In the data rows, the value 128 means zero.
Here are some points:
120 130 105 164 154 128 151 142 154 146 133 136 131 128 139 131 131 134 119 127 124 128 135 102 114 115 113 112 116 115 114 121 121 126 119 131 116 128 140 138 144 143 145
137 123 153 79 104 88 114 111 120 126 132 133 127 124 131 128 135 124 122 128 127 110 124 110 106 107 108 110 107 113 102 113 97 100 98 110 107 105 119 114 121 142 131
116 132 103 166 158 168 160 152 143 134 140 129 134 121 115 122 117 122 119 124 107 112 117 114 118 118 108 110 112 110 121 116 122 126 126 121 131 143 140 149 139 148 132
149 188 144 139 131 131 129 123 126 122 115 119 115 115 117 118 118 115 108 108 109 107 106 100 104 101 105 106 107 111 106 112 114 120 123 124 125 126 128 128 132 128 126
128 118 124 167 170 165 159 155 161 153 157 147 148 152 146 143 142 141 152 134 141 146 139 137 131 134 136 132 120 133 130 125 128 123 124 122 112 119 114 104 112 122 122
116 145 43 128 126 126 120 111 108 114 115 122 119 107 123 109 120 109 116 112 109 95 105 88 89 103 97 106 106 93 102 100 108 110 107 100 122 110 118 116 117 122 111
119 129 107 159 157 155 161 152 138 155 149 154 155 160 158 153 154 160 144 144 151 145 136 139 121 119 124 130 112 96 113 101 104 101 93 116 111 105 105 113 121 114 102
114 166 46 126 127 127 125 117 105 107 92 114 115 120 104 108 100 121 120 115 106 117 104 97 101 101 92 94 82 102 96 97 109 112 103 114 120 136 133 122 120 133 108
114 148 96 183 183 168 171 163 153 147 147 137 137 135 131 129 136 131 135 141 142 145 148 151 151 158 155 164 161 163 159 147 145 138 140 133 119 116 103 95 91 89 80
126 56 144 122 114 137 97 134 125 83 126 83 83 110 122 111 130 121 126 103 158 160 163 171 224 151 186 172 180 204 206 191 157 191 202 209 151 160 189 161 155 169 150
108 133 145 161 166 157 172 195 183 182 185 183 179 172 169 172 164 165 155 162 154 151 138 142 141 140 126 122 111 124 107 107 97 107 115 112 114 117 118 112 115 134 130
127 105 115 71 66 68 47 70 63 78 71 46 63 62 72 55 49 85 79 61 65 85 92 89 89 129 118 137 142 142 153 180 149 163 162 163 152 160 155 164 147 158 166
114 103 120 47 78 57 61 65 39 88 60 62 62 62 65 67 66 87 78 66 93 94 73 88 116 125 145 136 158 164 159 165 155 177 151 172 162 148 163 151 159 149 150
118 125 140 163 168 174 172 183 179 167 177 165 161 157 152 144 144 143 141 144 139 136 140 145 146 152 153 154 149 153 142 141 138 134 127 118 113 103 101 99 101 96 95
Then 16 other points, each followed by its number:
127 125 122 146 136 135 147 152 146 156 155 164 176 155 164 166 147 168 154 162 158 144 151 149 147 136 130 123 123 120 120 112 108 106 114 116 89 100 101 108 91 114 94 0
127 120 109 144 141 146 149 157 145 153 148 162 154 152 153 160 157 151 168 154 163 142 144 144 135 127 137 120 113 119 103 118 105 104 95 106 96 89 105 92 104 91 90 1
103 120 117 155 154 151 144 146 156 161 166 144 149 157 163 159 170 170 166 155 157 159 151 158 153 150 132 135 121 127 121 105 102 103 101 127 93 115 115 110 108 104 112 2
156 194 149 128 118 125 115 117 117 115 117 110 108 113 110 114 109 103 112 108 107 110 105 106 109 106 109 108 114 116 119 117 126 129 130 139 143 143 143 141 144 143 135 3
110 101 133 136 128 149 149 132 118 93 74 89 113 113 101 97 96 94 118 101 110 192 178 167 190 178 194 204 210 188 205 191 187 206 163 134 173 209 145 156 152 176 159 4
128 118 119 63 58 54 72 51 69 25 62 64 68 58 40 61 41 62 61 74 83 112 101 114 125 138 137 153 150 150 151 184 161 185 176 177 171 158 172 153 143 179 154 5
125 115 124 157 166 172 168 174 176 183 179 184 188 176 164 166 161 152 144 158 144 144 130 126 132 131 125 132 123 116 123 120 128 119 113 113 112 115 107 116 102 111 118 6
135 120 141 71 67 60 65 65 76 58 67 70 63 64 63 63 76 82 71 82 80 91 85 86 117 112 116 120 136 140 149 143 144 143 162 133 144 153 135 154 136 146 130 7
118 131 142 159 168 175 175 178 177 173 169 172 158 154 155 149 146 139 140 142 142 141 140 142 146 153 152 153 152 150 150 139 140 131 124 120 117 106 106 93 98 98 102 8
122 116 107 167 149 159 162 144 164 148 160 155 150 156 165 162 154 162 159 154 153 143 148 140 144 124 119 134 125 122 109 112 115 110 93 91 104 104 112 98 109 100 112 9
131 133 105 159 153 145 137 148 129 135 127 120 116 128 117 113 126 127 120 137 122 118 134 115 101 123 125 124 129 121 124 112 126 121 136 143 138 127 137 142 130 134 149 10
118 145 162 168 161 147 154 157 155 135 153 161 152 149 156 161 153 147 157 169 158 129 135 125 116 117 97 94 119 123 106 104 127 97 123 133 133 136 118 145 144 154 144 11
128 145 102 157 155 149 142 144 135 126 130 117 114 123 118 127 125 129 121 118 117 123 116 119 122 116 121 133 107 132 119 128 129 148 127 132 136 155 141 132 126 143 146 12
100 131 147 154 161 178 160 188 178 176 176 187 183 179 168 175 185 160 163 144 143 138 133 134 135 141 138 116 110 110 118 114 110 112 108 103 93 116 112 125 116 126 128 13
122 122 122 119 112 120 119 112 129 96 122 112 115 118 132 116 137 125 159 143 157 174 170 161 159 159 163 170 169 159 150 168 139 133 133 119 115 110 103 113 93 91 84 14
134 123 135 84 86 89 91 90 87 98 89 94 87 93 88 88 84 102 93 93 100 88 98 100 122 119 133 126 139 128 125 134 144 137 136 127 117 118 128 127 124 124 119 15
Which two of these numbered points are nearest to each point below, looking only along the 7 directions in which the first points spread most? Their numbers follow each, nearest first.
112 111 90 140 146 156 137 143 122 151 152 148 154 157 141 152 154 154 142 164 159 133 132 127 127 126 128 127 114 119 120 102 104 109 104 123 105 115 117 103 99 99 96 > 1 9
102 137 147 163 171 174 174 177 174 172 170 168 160 161 149 145 145 142 146 135 139 140 141 149 154 152 155 156 154 149 152 148 142 136 126 120 116 104 106 97 98 100 105 > 8 6
181 117 70 83 151 85 117 136 147 162 204 165 186 170 189 224 174 171 170 163 177 128 182 128 85 97 87 124 95 94 76 75 109 92 63 138 99 112 65 155 180 130 137 > 0 1
126 125 98 167 155 154 141 140 138 134 142 141 132 125 132 134 132 134 131 128 128 116 133 104 118 106 119 120 112 102 116 113 127 112 123 130 141 137 138 133 142 132 129 > 10 12
119 143 124 130 131 117 126 94 121 127 108 106 120 113 88 81 121 91 110 169 153 160 173 124 188 183 193 182 198 204 184 186 193 192 193 173 169 200 173 136 135 182 167 > 4 14
116 134 111 152 146 163 145 161 158 167 166 145 156 159 168 168 161 164 166 154 162 156 157 141 149 143 126 138 115 121 123 104 99 115 105 100 105 108 99 106 108 90 106 > 9 2
125 125 98 158 150 144 155 151 150 149 155 156 156 159 144 169 176 165 158 157 148 149 141 149 151 145 124 122 123 105 125 99 109 98 103 116 91 92 101 97 88 95 93 > 1 9
95 114 116 140 158 149 157 160 148 145 153 157 162 171 161 173 166 167 173 163 167 145 153 161 141 135 123 133 139 107 120 101 108 106 118 107 110 113 111 100 96 118 102 > 2 0
108 116 67 129 142 152 149 128 150 173 179 204 179 213 186 179 156 179 195 144 161 157 141 108 130 104 71 68 48 45 72 88 96 100 92 101 97 79 97 127 117 127 157 > 9 13
159 193 150 131 129 123 121 122 116 118 116 119 114 112 114 111 111 107 109 108 111 107 108 104 108 108 111 112 114 110 116 117 122 125 127 134 132 130 136 138 132 132 129 > 3 12
136 127 121 170 166 167 163 162 170 154 178 174 160 167 157 172 160 182 163 160 161 150 150 142 141 153 130 133 131 122 126 111 115 110 107 110 124 113 115 108 106 111 122 > 6 2
102 134 152 151 164 164 169 185 182 180 192 183 174 173 178 169 171 157 168 146 138 143 139 128 126 130 112 122 113 108 98 116 110 111 105 108 109 108 103 121 129 133 141 > 13 6
143 128 129 159 160 152 163 174 165 167 177 181 162 184 170 162 163 168 168 166 171 159 156 156 152 143 148 132 136 130 136 113 107 105 112 94 104 110 97 92 98 104 108 > 2 0
151 186 150 133 126 126 121 125 120 119 117 117 119 114 112 110 113 107 112 110 108 108 106 103 111 107 108 108 106 112 113 116 126 128 126 129 133 135 134 134 136 140 128 > 3 12
149 188 140 136 125 133 125 128 124 120 116 117 116 116 115 113 116 114 112 107 110 110 107 101 102 107 102 109 106 109 113 112 115 123 126 125 131 128 130 131 130 128 125 > 3 10
103 140 168 179 159 155 142 147 150 169 148 144 162 129 143 167 156 144 161 141 158 136 122 135 112 122 131 110 110 101 104 104 101 115 110 115 133 124 137 149 158 146 160 > 11 13
105 134 118 154 149 143 147 147 145 159 142 151 162 152 164 160 188 143 159 162 163 153 154 159 150 131 139 136 126 124 116 106 107 99 105 92 91 120 100 112 107 96 99 > 0 1
95 137 147 160 162 163 164 170 178 189 180 184 182 176 175 172 165 168 156 152 150 148 137 133 121 132 127 121 110 115 114 120 116 105 107 104 111 116 113 120 124 119 140 > 13 6
